Each path below is one point turned by a fixed rotation once a step. After each direction that follows a path, write how fast that rotation turns it, in degrees each step (0 if it stays still).
Each turn is a multiple of 5 degrees from 10 to 175, or 0.
Each row of a path follows its step; steps can be skipped.

step 0: [ -9.5   4.3  31.3 -13.5 -24.4 -25.7 -19.1  -0.1 -14.4  -5.2 -10.1   7.0
 -29.7  -2.0 -15.8  -7.4  18.8 -14.5   0.9  13.3 -10.3   4.7  15.5 -22.0
 -24.5  12.9  -0.1   3.5  -4.5 -10.9  -8.7  -3.5 -24.9 -13.4   0.8   3.2]
step 1: [ -4.1 -26.0  -7.5  -8.9  -7.4   5.7 -21.9  -6.1   0.8   2.5  17.9  -1.3
  -1.2   0.9  -6.5   4.4   0.8 -15.0  30.4   1.2  22.0 -30.7  -9.2 -19.8
  -9.4  15.8 -10.5  -3.5  18.6 -14.9   5.3  -1.7 -20.5  28.5 -18.8  15.3]
step 2: [ -5.5  -5.9   8.9  -5.3 -10.8  12.1 -19.9  19.1 -12.4  21.5  13.4  26.5
 -11.8   0.5  -0.2   2.5  -5.4  31.1  10.1   0.9 -17.6   3.7 -10.2 -24.0
   9.5   5.2 -20.6  21.4  -8.6 -14.0 -18.9  20.8 -21.2  -6.8 -15.8 -22.8]
step 3: [-38.0 -13.1   9.7 -11.4  -3.1  20.0 -30.2 -17.8  -3.2   1.2  -1.0  -4.7
   5.6   2.3  -6.0  19.4  22.9   6.6  -3.0  -2.3   7.0  -8.0  -0.5  -0.5
  32.5  -0.9  -0.6  -0.3   3.1 -29.1   1.8 -23.1  14.6  11.3  -8.3 -23.0]
step 4: [ -4.0  -7.6   0.6   5.9 -11.6  30.6 -23.5  11.8  28.4  16.3  -4.2 -23.7
  -2.0 -10.9   3.0 -16.4 -12.1  18.1  10.9  14.9  17.3   9.7  -3.3   1.0
   4.3  -2.4  -5.9  11.5  -9.1  -8.6 -42.4  11.4  22.8   3.0  12.7  -1.6]
step 5: [-26.6   5.5   1.4   7.1  15.4 -28.2  -9.8   3.9  -1.9 -11.6  -0.5 -35.3
  27.8  -8.9  -5.4   0.7  10.9  20.6 -17.9  -3.4  10.2  -1.3  13.4  -2.5
  13.5 -10.0 -28.2  16.2   6.5   6.6 -23.3 -12.8   2.1 -16.8 -14.4  -4.2]
step 6: [  4.7  17.4  10.5  11.9  10.8 -10.0  -9.5   4.5  17.9  -3.8 -33.9 -19.4
 -16.1  -6.5 -15.7   5.8  13.2 -28.9  21.2   0.9  23.7  25.1   8.5  -0.4
  -1.7  -8.3   3.3  -6.8 -10.7  -1.5 -20.8  11.4   8.7   7.3 -30.6  -4.1]
step 7: [ 19.8   7.6 -31.7   1.7  -3.7 -30.6 -15.4  -4.6   4.6   7.5   9.0   1.3
  -8.5   0.5   5.7  -1.1  -4.4   1.2 -13.2 -37.1  38.1 -10.8  11.6  -3.8
  -5.8   2.7 -18.1  13.3  16.8  14.6  -7.3   8.3   8.0   8.1 -17.0  -4.5]
step 8: [ -4.2   0.1  -7.8  -6.2  17.0   1.0  -8.3 -17.2  -5.7   8.7 -32.5  23.6
 -21.8  10.0  -1.8  10.4  -4.0  -2.6 -30.5   2.2   7.4   5.5  -4.0   4.1
   2.5 -26.1 -14.5  -6.4 -23.2  12.3  -7.1  22.4 -31.7   0.3 -23.7  -3.7]
step 9: [  5.9  -4.6 -21.9 -19.5 -32.8   8.1 -13.4   1.2  15.2   3.4   5.9   9.8
  -4.9  31.3 -17.3   8.4   3.8   0.5 -17.1 -24.8   5.3   4.4  -4.8  17.6
  11.6  -1.8  -2.1 -29.4  -9.1   5.9  -0.2 -20.2  13.7   8.8 -18.1  22.1]
Speeds:
[  2.2  -2.2  -0.6   6.4   3.5   2.7   1.9   9.2   3.2  -0.1   4.0  -3.5
   8.2   5.5  -5.2   7.1  -2.6   5.9   6.4  -0.8  -5.1   4.4  -1.6  -1.6
  -0.5  -1.6  -2.2  -3.0  -6.7   1.2   4.0  -5.8  -6.4  -6.0 -14.7   6.1] | 100
[ -8.3  -3.1  -3.3   3.1 -12.6 -12.2   1.3  -9.0   0.0  -0.9   3.2   0.6
   9.0   6.4  -2.6   3.4  -3.6   4.8   2.2  -6.1   1.7  -1.6   1.3   2.6
  -0.3   1.7  -2.7  -3.7  10.5   2.3   3.7  -5.2   4.2  -1.9  -0.2  -3.8] | 170
[-6.3 -6.5  1.1 -1.2  3.5  1.2 -2.2  3.7 -1.8 12.2 -2.2 -7.7  2.5  3.2
 -5.3  3.5 11.8  3.0  6.7 -6.2 -4.6 -1.7 -3.8  2.0 -9.3  5.0  2.9  6.9
  2.5 -1.7 -2.2  3.0 -4.4  2.2  7.6 -3.2] | 25
[ 2.3 -0.5 -3.6  1.1  5.2 -8.8 -1.5 -2.8  0.5  6.7 -2.6 -5.2  4.5 -3.0
 -4.5 -1.2 -9.1 -5.4  2.4  4.3 -2.1  5.0  3.5  7.6  9.3  0.3  5.7 16.2
 -4.1  0.8 -0.6 -4.7  4.2  1.9 -1.3 -2.1] | 40
[  7.8   1.8  -3.5   0.6  -4.7   2.5   1.1  10.5  -0.1   5.3   5.2   2.4
   1.3  -0.4 -10.5 -10.9  -2.3  -7.7   0.4  -6.4   2.1   3.2  -6.4   2.6
   4.3  -4.0  -5.9  -2.5   6.9  -4.7  -3.8  -2.0  -1.9  -7.4   5.3  -4.9] | 145
